In the rows, 128 means zero.
name the system of each run:
trace 1, P (9 x 18):
[[ 78 174 128  76  94 109 121 111 117 191 136 165 114 141 152 137 124 101]
 [ 90 114 181 163 147 118 128 110  64 105 108 136 136  76 140 144 112 119]
 [179 137 127 125 130  83 152  60 112 143 101 119 116 154  85 119 120 154]
 [ 94 156 134 108 128  98 128 163 135 157 112  78 123 133 129 170 190 120]
 [106  86 116 129 165 147 117 118  88  93 122 135 151 107 100  90 174 129]
 [121 132  86 121 118  80 147 110 151  96 134 133  71 153 108 101 110 118]
 [128 122 129 161 150 138 104 183 122 121 101  71 100 149 144 164 122 122]
 [146 115  79 103 144 174  95 115 100 160 110 142 139 146 121  92 147 128]
 [ 72 146  97 118 114 100 121 123 132 126 133 165  90 108 171 122 123 101]]
trace 2, A (9 x 18):
[[198 146 133 115 150 173 110 106  98  89 185 193  92 127 150 122 174 164]
 [107 158 109 111 117 163 103 133 104 116 133 116  85   8 146 117  99  78]
 [139 104 129 198 164  91 126  77 177 147  89 117 164  69 195 131  92 141]
 [193 145 190 112 177 151  93  77 136 154 198 166 109 164 189 141 146 151]
 [ 76 130 182  69 153 173  87 120  88 137 181 100 104  58 120 103 114  57]
 [ 82  96 141 147 157  61 133  48 161 181  83  81 162  96 135  98  65  92]
 [154 128 200 126 178  87 110  85 130 184 148 119 113 252 156 160 135 148]
 [ 80 110 178  57 156 180  89 146  35 140 161  96 115 167  57 103 156  81]
 [ 35 108  72 109 116  58 146  96 109 176  42  85 148 128  68  83 116  82]]
trace 3, W (9 x 18):
[[ 79 118 121 155 110 120 119 102 145 169 103 161 147  92 190 117  34  94]
 [134 156 175 127 130  97 126  80 103 178 136 188 115 190 180 161 107 145]
 [136 155 177  79 127 168 113 105  31 143 145 145 116 101  96 134 145 119]
 [113 144 122 118 125  86 143  75 126 135  95  87 125  28 107 112 114 102]
 [153 136 134 139 165  46 141  78 163 131 122 100  86 174 136 140 152 148]
 [160 123 124  86 160 171  96 142  87 116 155 103  91 179  80 111 179 130]
 [ 81 105  69 111 128 145 112 139 138 123 105  90 137  65 100  75 123  84]
 [ 94 100  99 167 147  56 136 102 185 122 111 138 109 177 166 113 103 126]
 [145 127 135 112 137 165 100 149  74 128 148 159  82 231 126 133 123 134]]
trace 4, F (9 x 18):
[[141  89 156 148 170 132 116 106 123 156 106  95 167 151 121 122 126 136]
 [102 144  95  89 113 114 120 105 112 154 129 155  94 162 121 104 120 107]
 [ 82 116 173 132 149 104 137 135 128  91 154 100 113 107 118 134 138 105]
 [146 105 113 158 141 115 130 115 102 133  72  99 127 158 106 124  99 138]
 [ 90 157 108 106 120 112 114 158 129 154 122 126  93 164 150 151 153 112]
 [ 93  95 147 141 162 127 126 133  92  91 128 130 148 120 112 119 177 132]
 [136 130  80 154 122 115 129 120  94 102  84 135  86 117 126 121 105 129]
 [130 151 139 144 146 120 110 164 133 126 127 108  97 134 177 176 158 134]
 [144 111 125 131 158 168 101 124  75 135 115 148 150 134 133 121 169 147]]
trace 5, N (9 x 18):
[[111 136 125 143 138 140  90 127 129 179 114 153 124 144 211 148  94 117]
 [ 97 118 160 131 148 138 109  84  77 158 127 183 157 119 167 124 122 126]
 [103 148 130 105 113 105 133  63  96 161 112 148 125  73 128 111  95 104]
 [121 136 159 127 156  78 123  73 146 171 106  79 126  98 143 135 110 110]
 [135 121 178  90 165 111 117  70 122 167 148  99 138 156 103 114 155 123]
 [ 82 119 139  69 130 114 130 108 120 133 151  98 120 132  66  88 136  86]
 [109  90 122 134 149  92 134 115 154 105 120  62 101 146  78  93  91  99]
 [154 113 148 124 151 118 119 135 125 115 141  82  80 219  92 128 107 126]
 [ 98 113 127 110 131 153 111 188  70 107 123 105  97 194  79 129 146 112]]
trace 6, F (9 x 18):
[[125 149 136 131 113 111 142 103  97 115 114 139 122  68 122 136 125 130]
 [170 155 143 137 128 108 137 117 131 136 114 100 116 111 131 159 139 147]
 [163 144 128  98 132 153 115 130 118 152 135 116 130 142 115 132 165 141]
 [126 123 104  99 136 148 118 119 136 120 147 125 128  94 113  94 149 113]
 [150 114 119 143 145 114 130 106 165 104 142 115 112 113 131 108 110 127]
 [158 126 144 129 134 144 113 136 146 140 146 118 112 174 137 132  98 129]
 [ 97 116 139 104 131 158 107 137 125 158 141 128 148 142 128 113 116 103]
 [ 90 110 126 130 131  97 139  95 139 127 125 143 142 114 125 101 110 113]
 [128 131 153 142 123  88 150 117 128 112 131 124 100 157 119 143 100 132]]
trace 7, M (9 x 18):
[[127 146  89 114 104 102 156  75 106 121 109 176 140  69 111 101 152 144]
 [153 180 114 141 110  90 143 143 135 127  96 101  93  86 148 179 153 146]
 [198 123 118 145 170 169  97 122 122 130 121 115 135 115 152 133 173 163]
 [134 139  67  92 122 152 107 128 184 147 154 148 124 107 157  93 145 115]
 [103 122 141 157 149 108 119 139 182 103 146 106 107  83 182 139 108 106]
 [188 121 163 139 157 145 108  90 129 123 160 130  95 146 151 120  75 133]
 [114 139 145  78 127 157  94 132 141 197 152 105 128 157 134 120 103  90]
 [ 67  89 166 129 158  97 130  95 154 143 134 112 168 120 129 103 120 101]
 [133 134 174 112 126  71 162  77 131 107 158 127  94 160  86 122 105 127]]
trace 8, B (9 x 18):
[[161 104  93 137 161 134 118 140 204  96 133  50 127  75 116  98 147 120]
 [177 100 100 141 147 158 104 125 209 145 149 117 137 164 160  99  84 130]
 [101 133 131  97 123 175  96 168 161 135 192 161 116 141 172 120 123  99]
 [ 80 102 153 133 117 161 122 139 103 108 144 142 140  86 122 107  64  89]
 [123 142 174 142 111 110 132 106 111 168 109 127 126 138 145 157  52 117]
 [114 140 186 119 141 135 119 138  80 152 135 138 141 168 136 169 165 140]
 [106 121 126  97 114 126 148 115  75 122 115 134 144 132  59 105 151 127]
 [112 141 119 131 116  57 159 113 149 132  96  83 115 123 101 137 125 124]
 [165 115 138 158 160 116 125 153 140 105 122  94 112 180 126 154 159 157]]
trace 9, M (9 x 18):
[[156 136 104 138 138 142 112 110  63 113  98 136  83 108 125 124 124 135]
 [127 147  70 126 130 128 101 130 121 177  80 132 119 139 164 137 149 129]
 [103 126 117 141 163 115 110 115 133 120 136 161 126 108 188 132 187 135]
 [146 153 115 115 141 128 113  91 116 100 153 150  65  78 153 114 126 118]
 [149 149 114 132 151 131  88 117 131 167 100  85  82 109 171 140  95 106]
 [132 112 134 127 181 125  89  87 155 176 136 129 138 156 183 117 149 125]
 [ 96 136 145  81 153 108 113  87 151 129 188 140  92 120 145 100 145  97]
 [111 126 158 121 161  97 114  94 119 123 131  67  72 104 115 118  88  84]
 [146 110 141 127 171  98 110  86 122 169 105  82 106 204 116 118 108 125]]
trace 10, A (9 x 18):
[[153 167 130 119 143 130 102 143  68 140  94  81  70 122 126 168 159 129]
 [130 102  89 144 174 142 100 121  97 129  78  95 148  88 124 109 187 135]
 [141 145  64 117 153  96 110  83 138 137 114 153  85 136 164 110 177 138]
 [127 125 117 150 172 136  93 139  88  79 131 128  47 123 168 132 134 117]
 [151 105  90 150 156 172  89  99  81 137  85 136 125  90 151  93  92 120]
 [109 146 108 134 146 119  96  95 118 176 107 175 125 112 212 141 146 129]
 [116 118 169 140 179 120 109  80  74  92 155 168  94 104 163 125 149 128]
 [150 140 139 117 148 134 104  62  71 149 110 115  89  80 127 108  79 105]
 [115 133 153 145 171 113  93  97 106 192  82  95 138 109 182 157 132 118]]
trace 11, B (9 x 18):
[[177 127 146 118 120 140 154 103  85 110 125 122 152 111  60 119 148 157]
 [144 156 109 101 106  93 150 111 173 172 109  92 156 111 108 133 156 135]
 [130  99 147 146 156 109 139 135 181  97 159 117 153 150 125 125 171 148]
 [167 132 118 103 106 159 137 148 155 103 168 121 112 144  85 108 107 128]
 [107 132 121 126 105 143 127 177 172 153 119  90 157 101 137 141 109 108]
 [117  95 151 162 127 130 139 143 151 120 138 156 168 171 143 131 101 143]
 [129 162 143 102  83 140 142 155 114 117 163 161 106 145 116 146 118 130]
 [107 130 141 142 104 136 144 163 110 121 102 105 161  78 111 152 126 125]
 [149 122 137 159 114 101 158 111 140 141 103 148 169 155 126 142 112 164]]
trace 12, P (9 x 18):
[[119 128 147 126 115 163 125 157  78 102 144 159 121 139 114 132 124 128]
 [137 137  98 128  91 126 147 124 120 129  98 125 129 101 102 116  83 123]
 [128 129 111 165 121 106 135 147 147 142  92 134 151 145 159 158 139 153]
 [150 143 128 116 125 158 122 143  92 114 144 167 125 140 130 141 174 152]
 [134 151 101 114  99 135 139 129 130 104 134 132 107  61 115 118 118 118]
 [153 116 113 175 140 111 132 124 174 117 107 115 141 109 162 136 116 148]
 [174 141 136 114 142 154 111 136 142 136 162 143 123 165 153 142 164 155]
 [121 145 137  91 117 165 116 137 135 127 168 127 124  71 129 115 127 100]
 [132 102 139 159 142 113 136  92 173 121 131 127 152  93 147 108  79 124]]
trace 13, W (9 x 18):
[[174 113  82 147 136 130 127 100 155 118 128 167 131 147 145  99 122 157]
 [100 154 136 101 113 147 114 179 129 122 165 140  95 144 148 149 143 108]
 [124  92 152 156 153 158 110 119 114 129 115 114 163  94 136 114  88 115]
 [149 159 103 115 106 106 139  93 161 159 130 165 127 131 153 126 118 139]
 [100 135 186 112 143 126 122 139 103 122 164 128 117 147 129 153 158 121]
 [159 114 129 125 130 155 130  98 109 122 124 114 140  87  93  97  94 124]
 [115 157 108 108 107  80 141 117 177 158 123 109 118 129 135 136 135 120]
 [124  97 167 133 165 121 125 123 111 115 141 118 135 178 110 129 157 138]
 [146 129  91 102 105 159 132 131 113 116 129 133 122 111  82  92 113 122]]
trace 14, Y (9 x 18):
[[110 108 137  70 143 173 106 154 172 170 168  84 180 154  94  96 169 102]
 [ 48  94 134 100 108 127 145 152 170 100 186 166 158 150 103  84 128  98]
 [107 106 153 138  94 121 154 144 138  83 156 124  99 161  88 109  27  99]
 [155 118 145 126  96 139 138 134 113 179  90  93 153 201  78 132  53 132]
 [ 99 119 141 135  94 121 158 141  97 167  96 172 213 184 107 150 155 161]
 [105 136 139 158  81  98 186 147  77  57 121 191 133 114  99 153 143 162]
 [186 161 109 162  90 115 160 164 100  85  81  88  82 108  89 169 102 153]
 [187 144  90 147 125 160 117 187 127 161  69  79 160 145 128 172 181 170]
 [118 132  79 138 120 179 115 188 116 105 131 186 162 105 166 141 224 159]]
trace 15, N (9 x 18):
[[ 92 101 122 133 150 110 117 128 163 137 113  77 138 121 122 110 116  99]
 [146 106 150 125 152 116 130  92 136 123 152 131 120 187 112 106 112 134]
 [104 140 152  96 116 142 124 154  95 120 149 111  93 145  95 130 113  97]
 [112  93 103 151 139 128 123 149 112 120  80  85 136 141  97 112 109 118]
 [137 126 116 140 127  91 141 125 127 117 117 142  99 204 123 136 128 147]
 [112 139 147 129 133 136 123 162  75  86 137 131  85 133 120 154 155 126]
 [145 122  65 145 129 146 116 146  90 116  75 118 119 111 115 116 142 137]
 [127 144  81 147 131  93 122 133 150 130 108 152  96 159 175 145 157 146]
 [130 132 143 142 160 146 108 126  92  93 153 169 101 106 171 141 169 141]]
trace 16, Y (9 x 18):
[[111 135 153 113 101 125 142 182 154 113 165 113 107 178 108 148 113 117]
 [123 100 143 129 117 171 130 167  95 121 119 103 158 147  75 119  99 120]
 [114 126  82 125  78 123 158 154 141 135 101 153 163 160  96 118 123 141]
 [117 126 144 172 100 125 151 182 119  95 117 153 136 149 141 170 110 150]
 [176 137 113 145 101 171 137 148  80 109 102 139 129 113 103 138 107 153]
 [142 164  83 132  86 132 139 164 137 156  86 127 150 103 142 159 148 146]
 [148 125 127 170 131 153 130 167 149  97 129 149 158  92 172 157 158 161]
 [179 159 103 116 107 177 118 145 131 106 156 152 100  77 147 126 127 136]
 [135 154 112 118 112 158 109 156 172 161 128  93 138  60 161 140 110 107]]

runs to name:
trace 17 (2 x 18):
[[191 141  88 116 119 116 120 103 171 165 132 139  88 222 137 115  88 144]
 [ 59 120 170 100 154 158  91 192 131 144 168 109 138 152 155 152 183  95]]
 : M
trace 18 (2 x 18):
[[154 106  73 151 164 135 106 152 148  92 115 106  91 155 136 115 161 141]
 [140 124  47 129 129 157 102 147 142 119 115 139  95 127 149  95 122 121]]
 : B
trace 19 (2 x 18):
[[115 167 129  71  77 106 163 102 171 121 186 157 120  78 103 106 129 110]
 [143 115 201 162 145 123 140 136 165 104 146  60 152  59 126 154 102 123]]
 : B
trace 20 (2 x 18):
[[168 130  85 157 131 140 117 157 144  91 129 138  71 161 158 135 108 144]
 [125 120 144 140 149 189  88 183 122 134 146 132 138 136 176 149 137 123]]
 : F
trace 21 (2 x 18):
[[110 123  71 148 121 145 116 172 128 110  97 125 128 101 145 127 142 124]
 [151 119  84 160 128 125 134 119 146 102 120 175 132 124 158 115 138 157]]
 : A
trace 22 (2 x 18):
[[111 115 157 109 117 156 132 124  96 131 153 173 164 144 105 114 128 131]
 [ 96 151 150 105  93  95 157 116 124 137 132 120 127 102  97 132 110 110]]
 : B
trace 23 (2 x 18):
[[159  93 144 143 163 124 118  97 135 106 150 125 103 187 118 101  90 131]
 [128 150  99  74 104 160 107 146 122 172 134 116 112 156 102 112 117 101]]
 : W
trace 24 (2 x 18):
[[127  83 148 139 160 151 120 146 159 113 148 101 168 142 116 112 142 128]
 [124 117 120 113 103 124 149 131 162 101 163 143 123 150  95  95  96 120]]
 : M
trace 25 (2 x 18):
[[ 71 108 150 120 153 140 116 111  70 140 112 148 189  70 127 119 192 120]
 [154 150  86 145 122  70 155  59 105  93  97 157  80  80 125 112 123 145]]
 : F
trace 26 (2 x 18):
[[136 148 118  71 136 153  95 118 120 163 154 120  95 147 125 111 144 105]
 [ 72 102 118 131 162 105 109 116 146 140 110  88 132 104 139 106 132  92]]
 : M
trace 27 (2 x 18):
[[153 114 146 136 163 146 101 109 102 135 132 132 112 164 143 124 111 132]
 [ 93 132 116  92 128 136 108 123 124 165 140 141 125 149 132 110 132 103]]
 : M
trace 28 (2 x 18):
[[135 116 134 171 145 137 118 132  65 106  83 116 118 106 128 142 109 134]
 [153 146  93 127 124 117 119 102 102 173  84 151 124 154 148 136 135 149]]
 : B
trace 29 (2 x 18):
[[129 161 149  99 135  96 121 134 226 162 174  78 106 131 166 152 147 110]
 [132  77 180 113 177 187 104 125 135 117 184 117 180 130 109  94 153 122]]
 : N
trace 30 (2 x 18):
[[111 156 189 100 110 106 141 119 110 156 164 167 127 192 136 163 138 135]
 [ 95 126 164  92 133 150 127 119  62 128 132 111 149  78  74 114 145 102]]
 : M
trace 31 (2 x 18):
[[119 180 112 126 112 108 120 111 125 136 134 183  83  91 201 152 137 129]
 [185 144 160 158 162 143 113  96  99 107 128 118 100  61 164 152 125 145]]
 : P
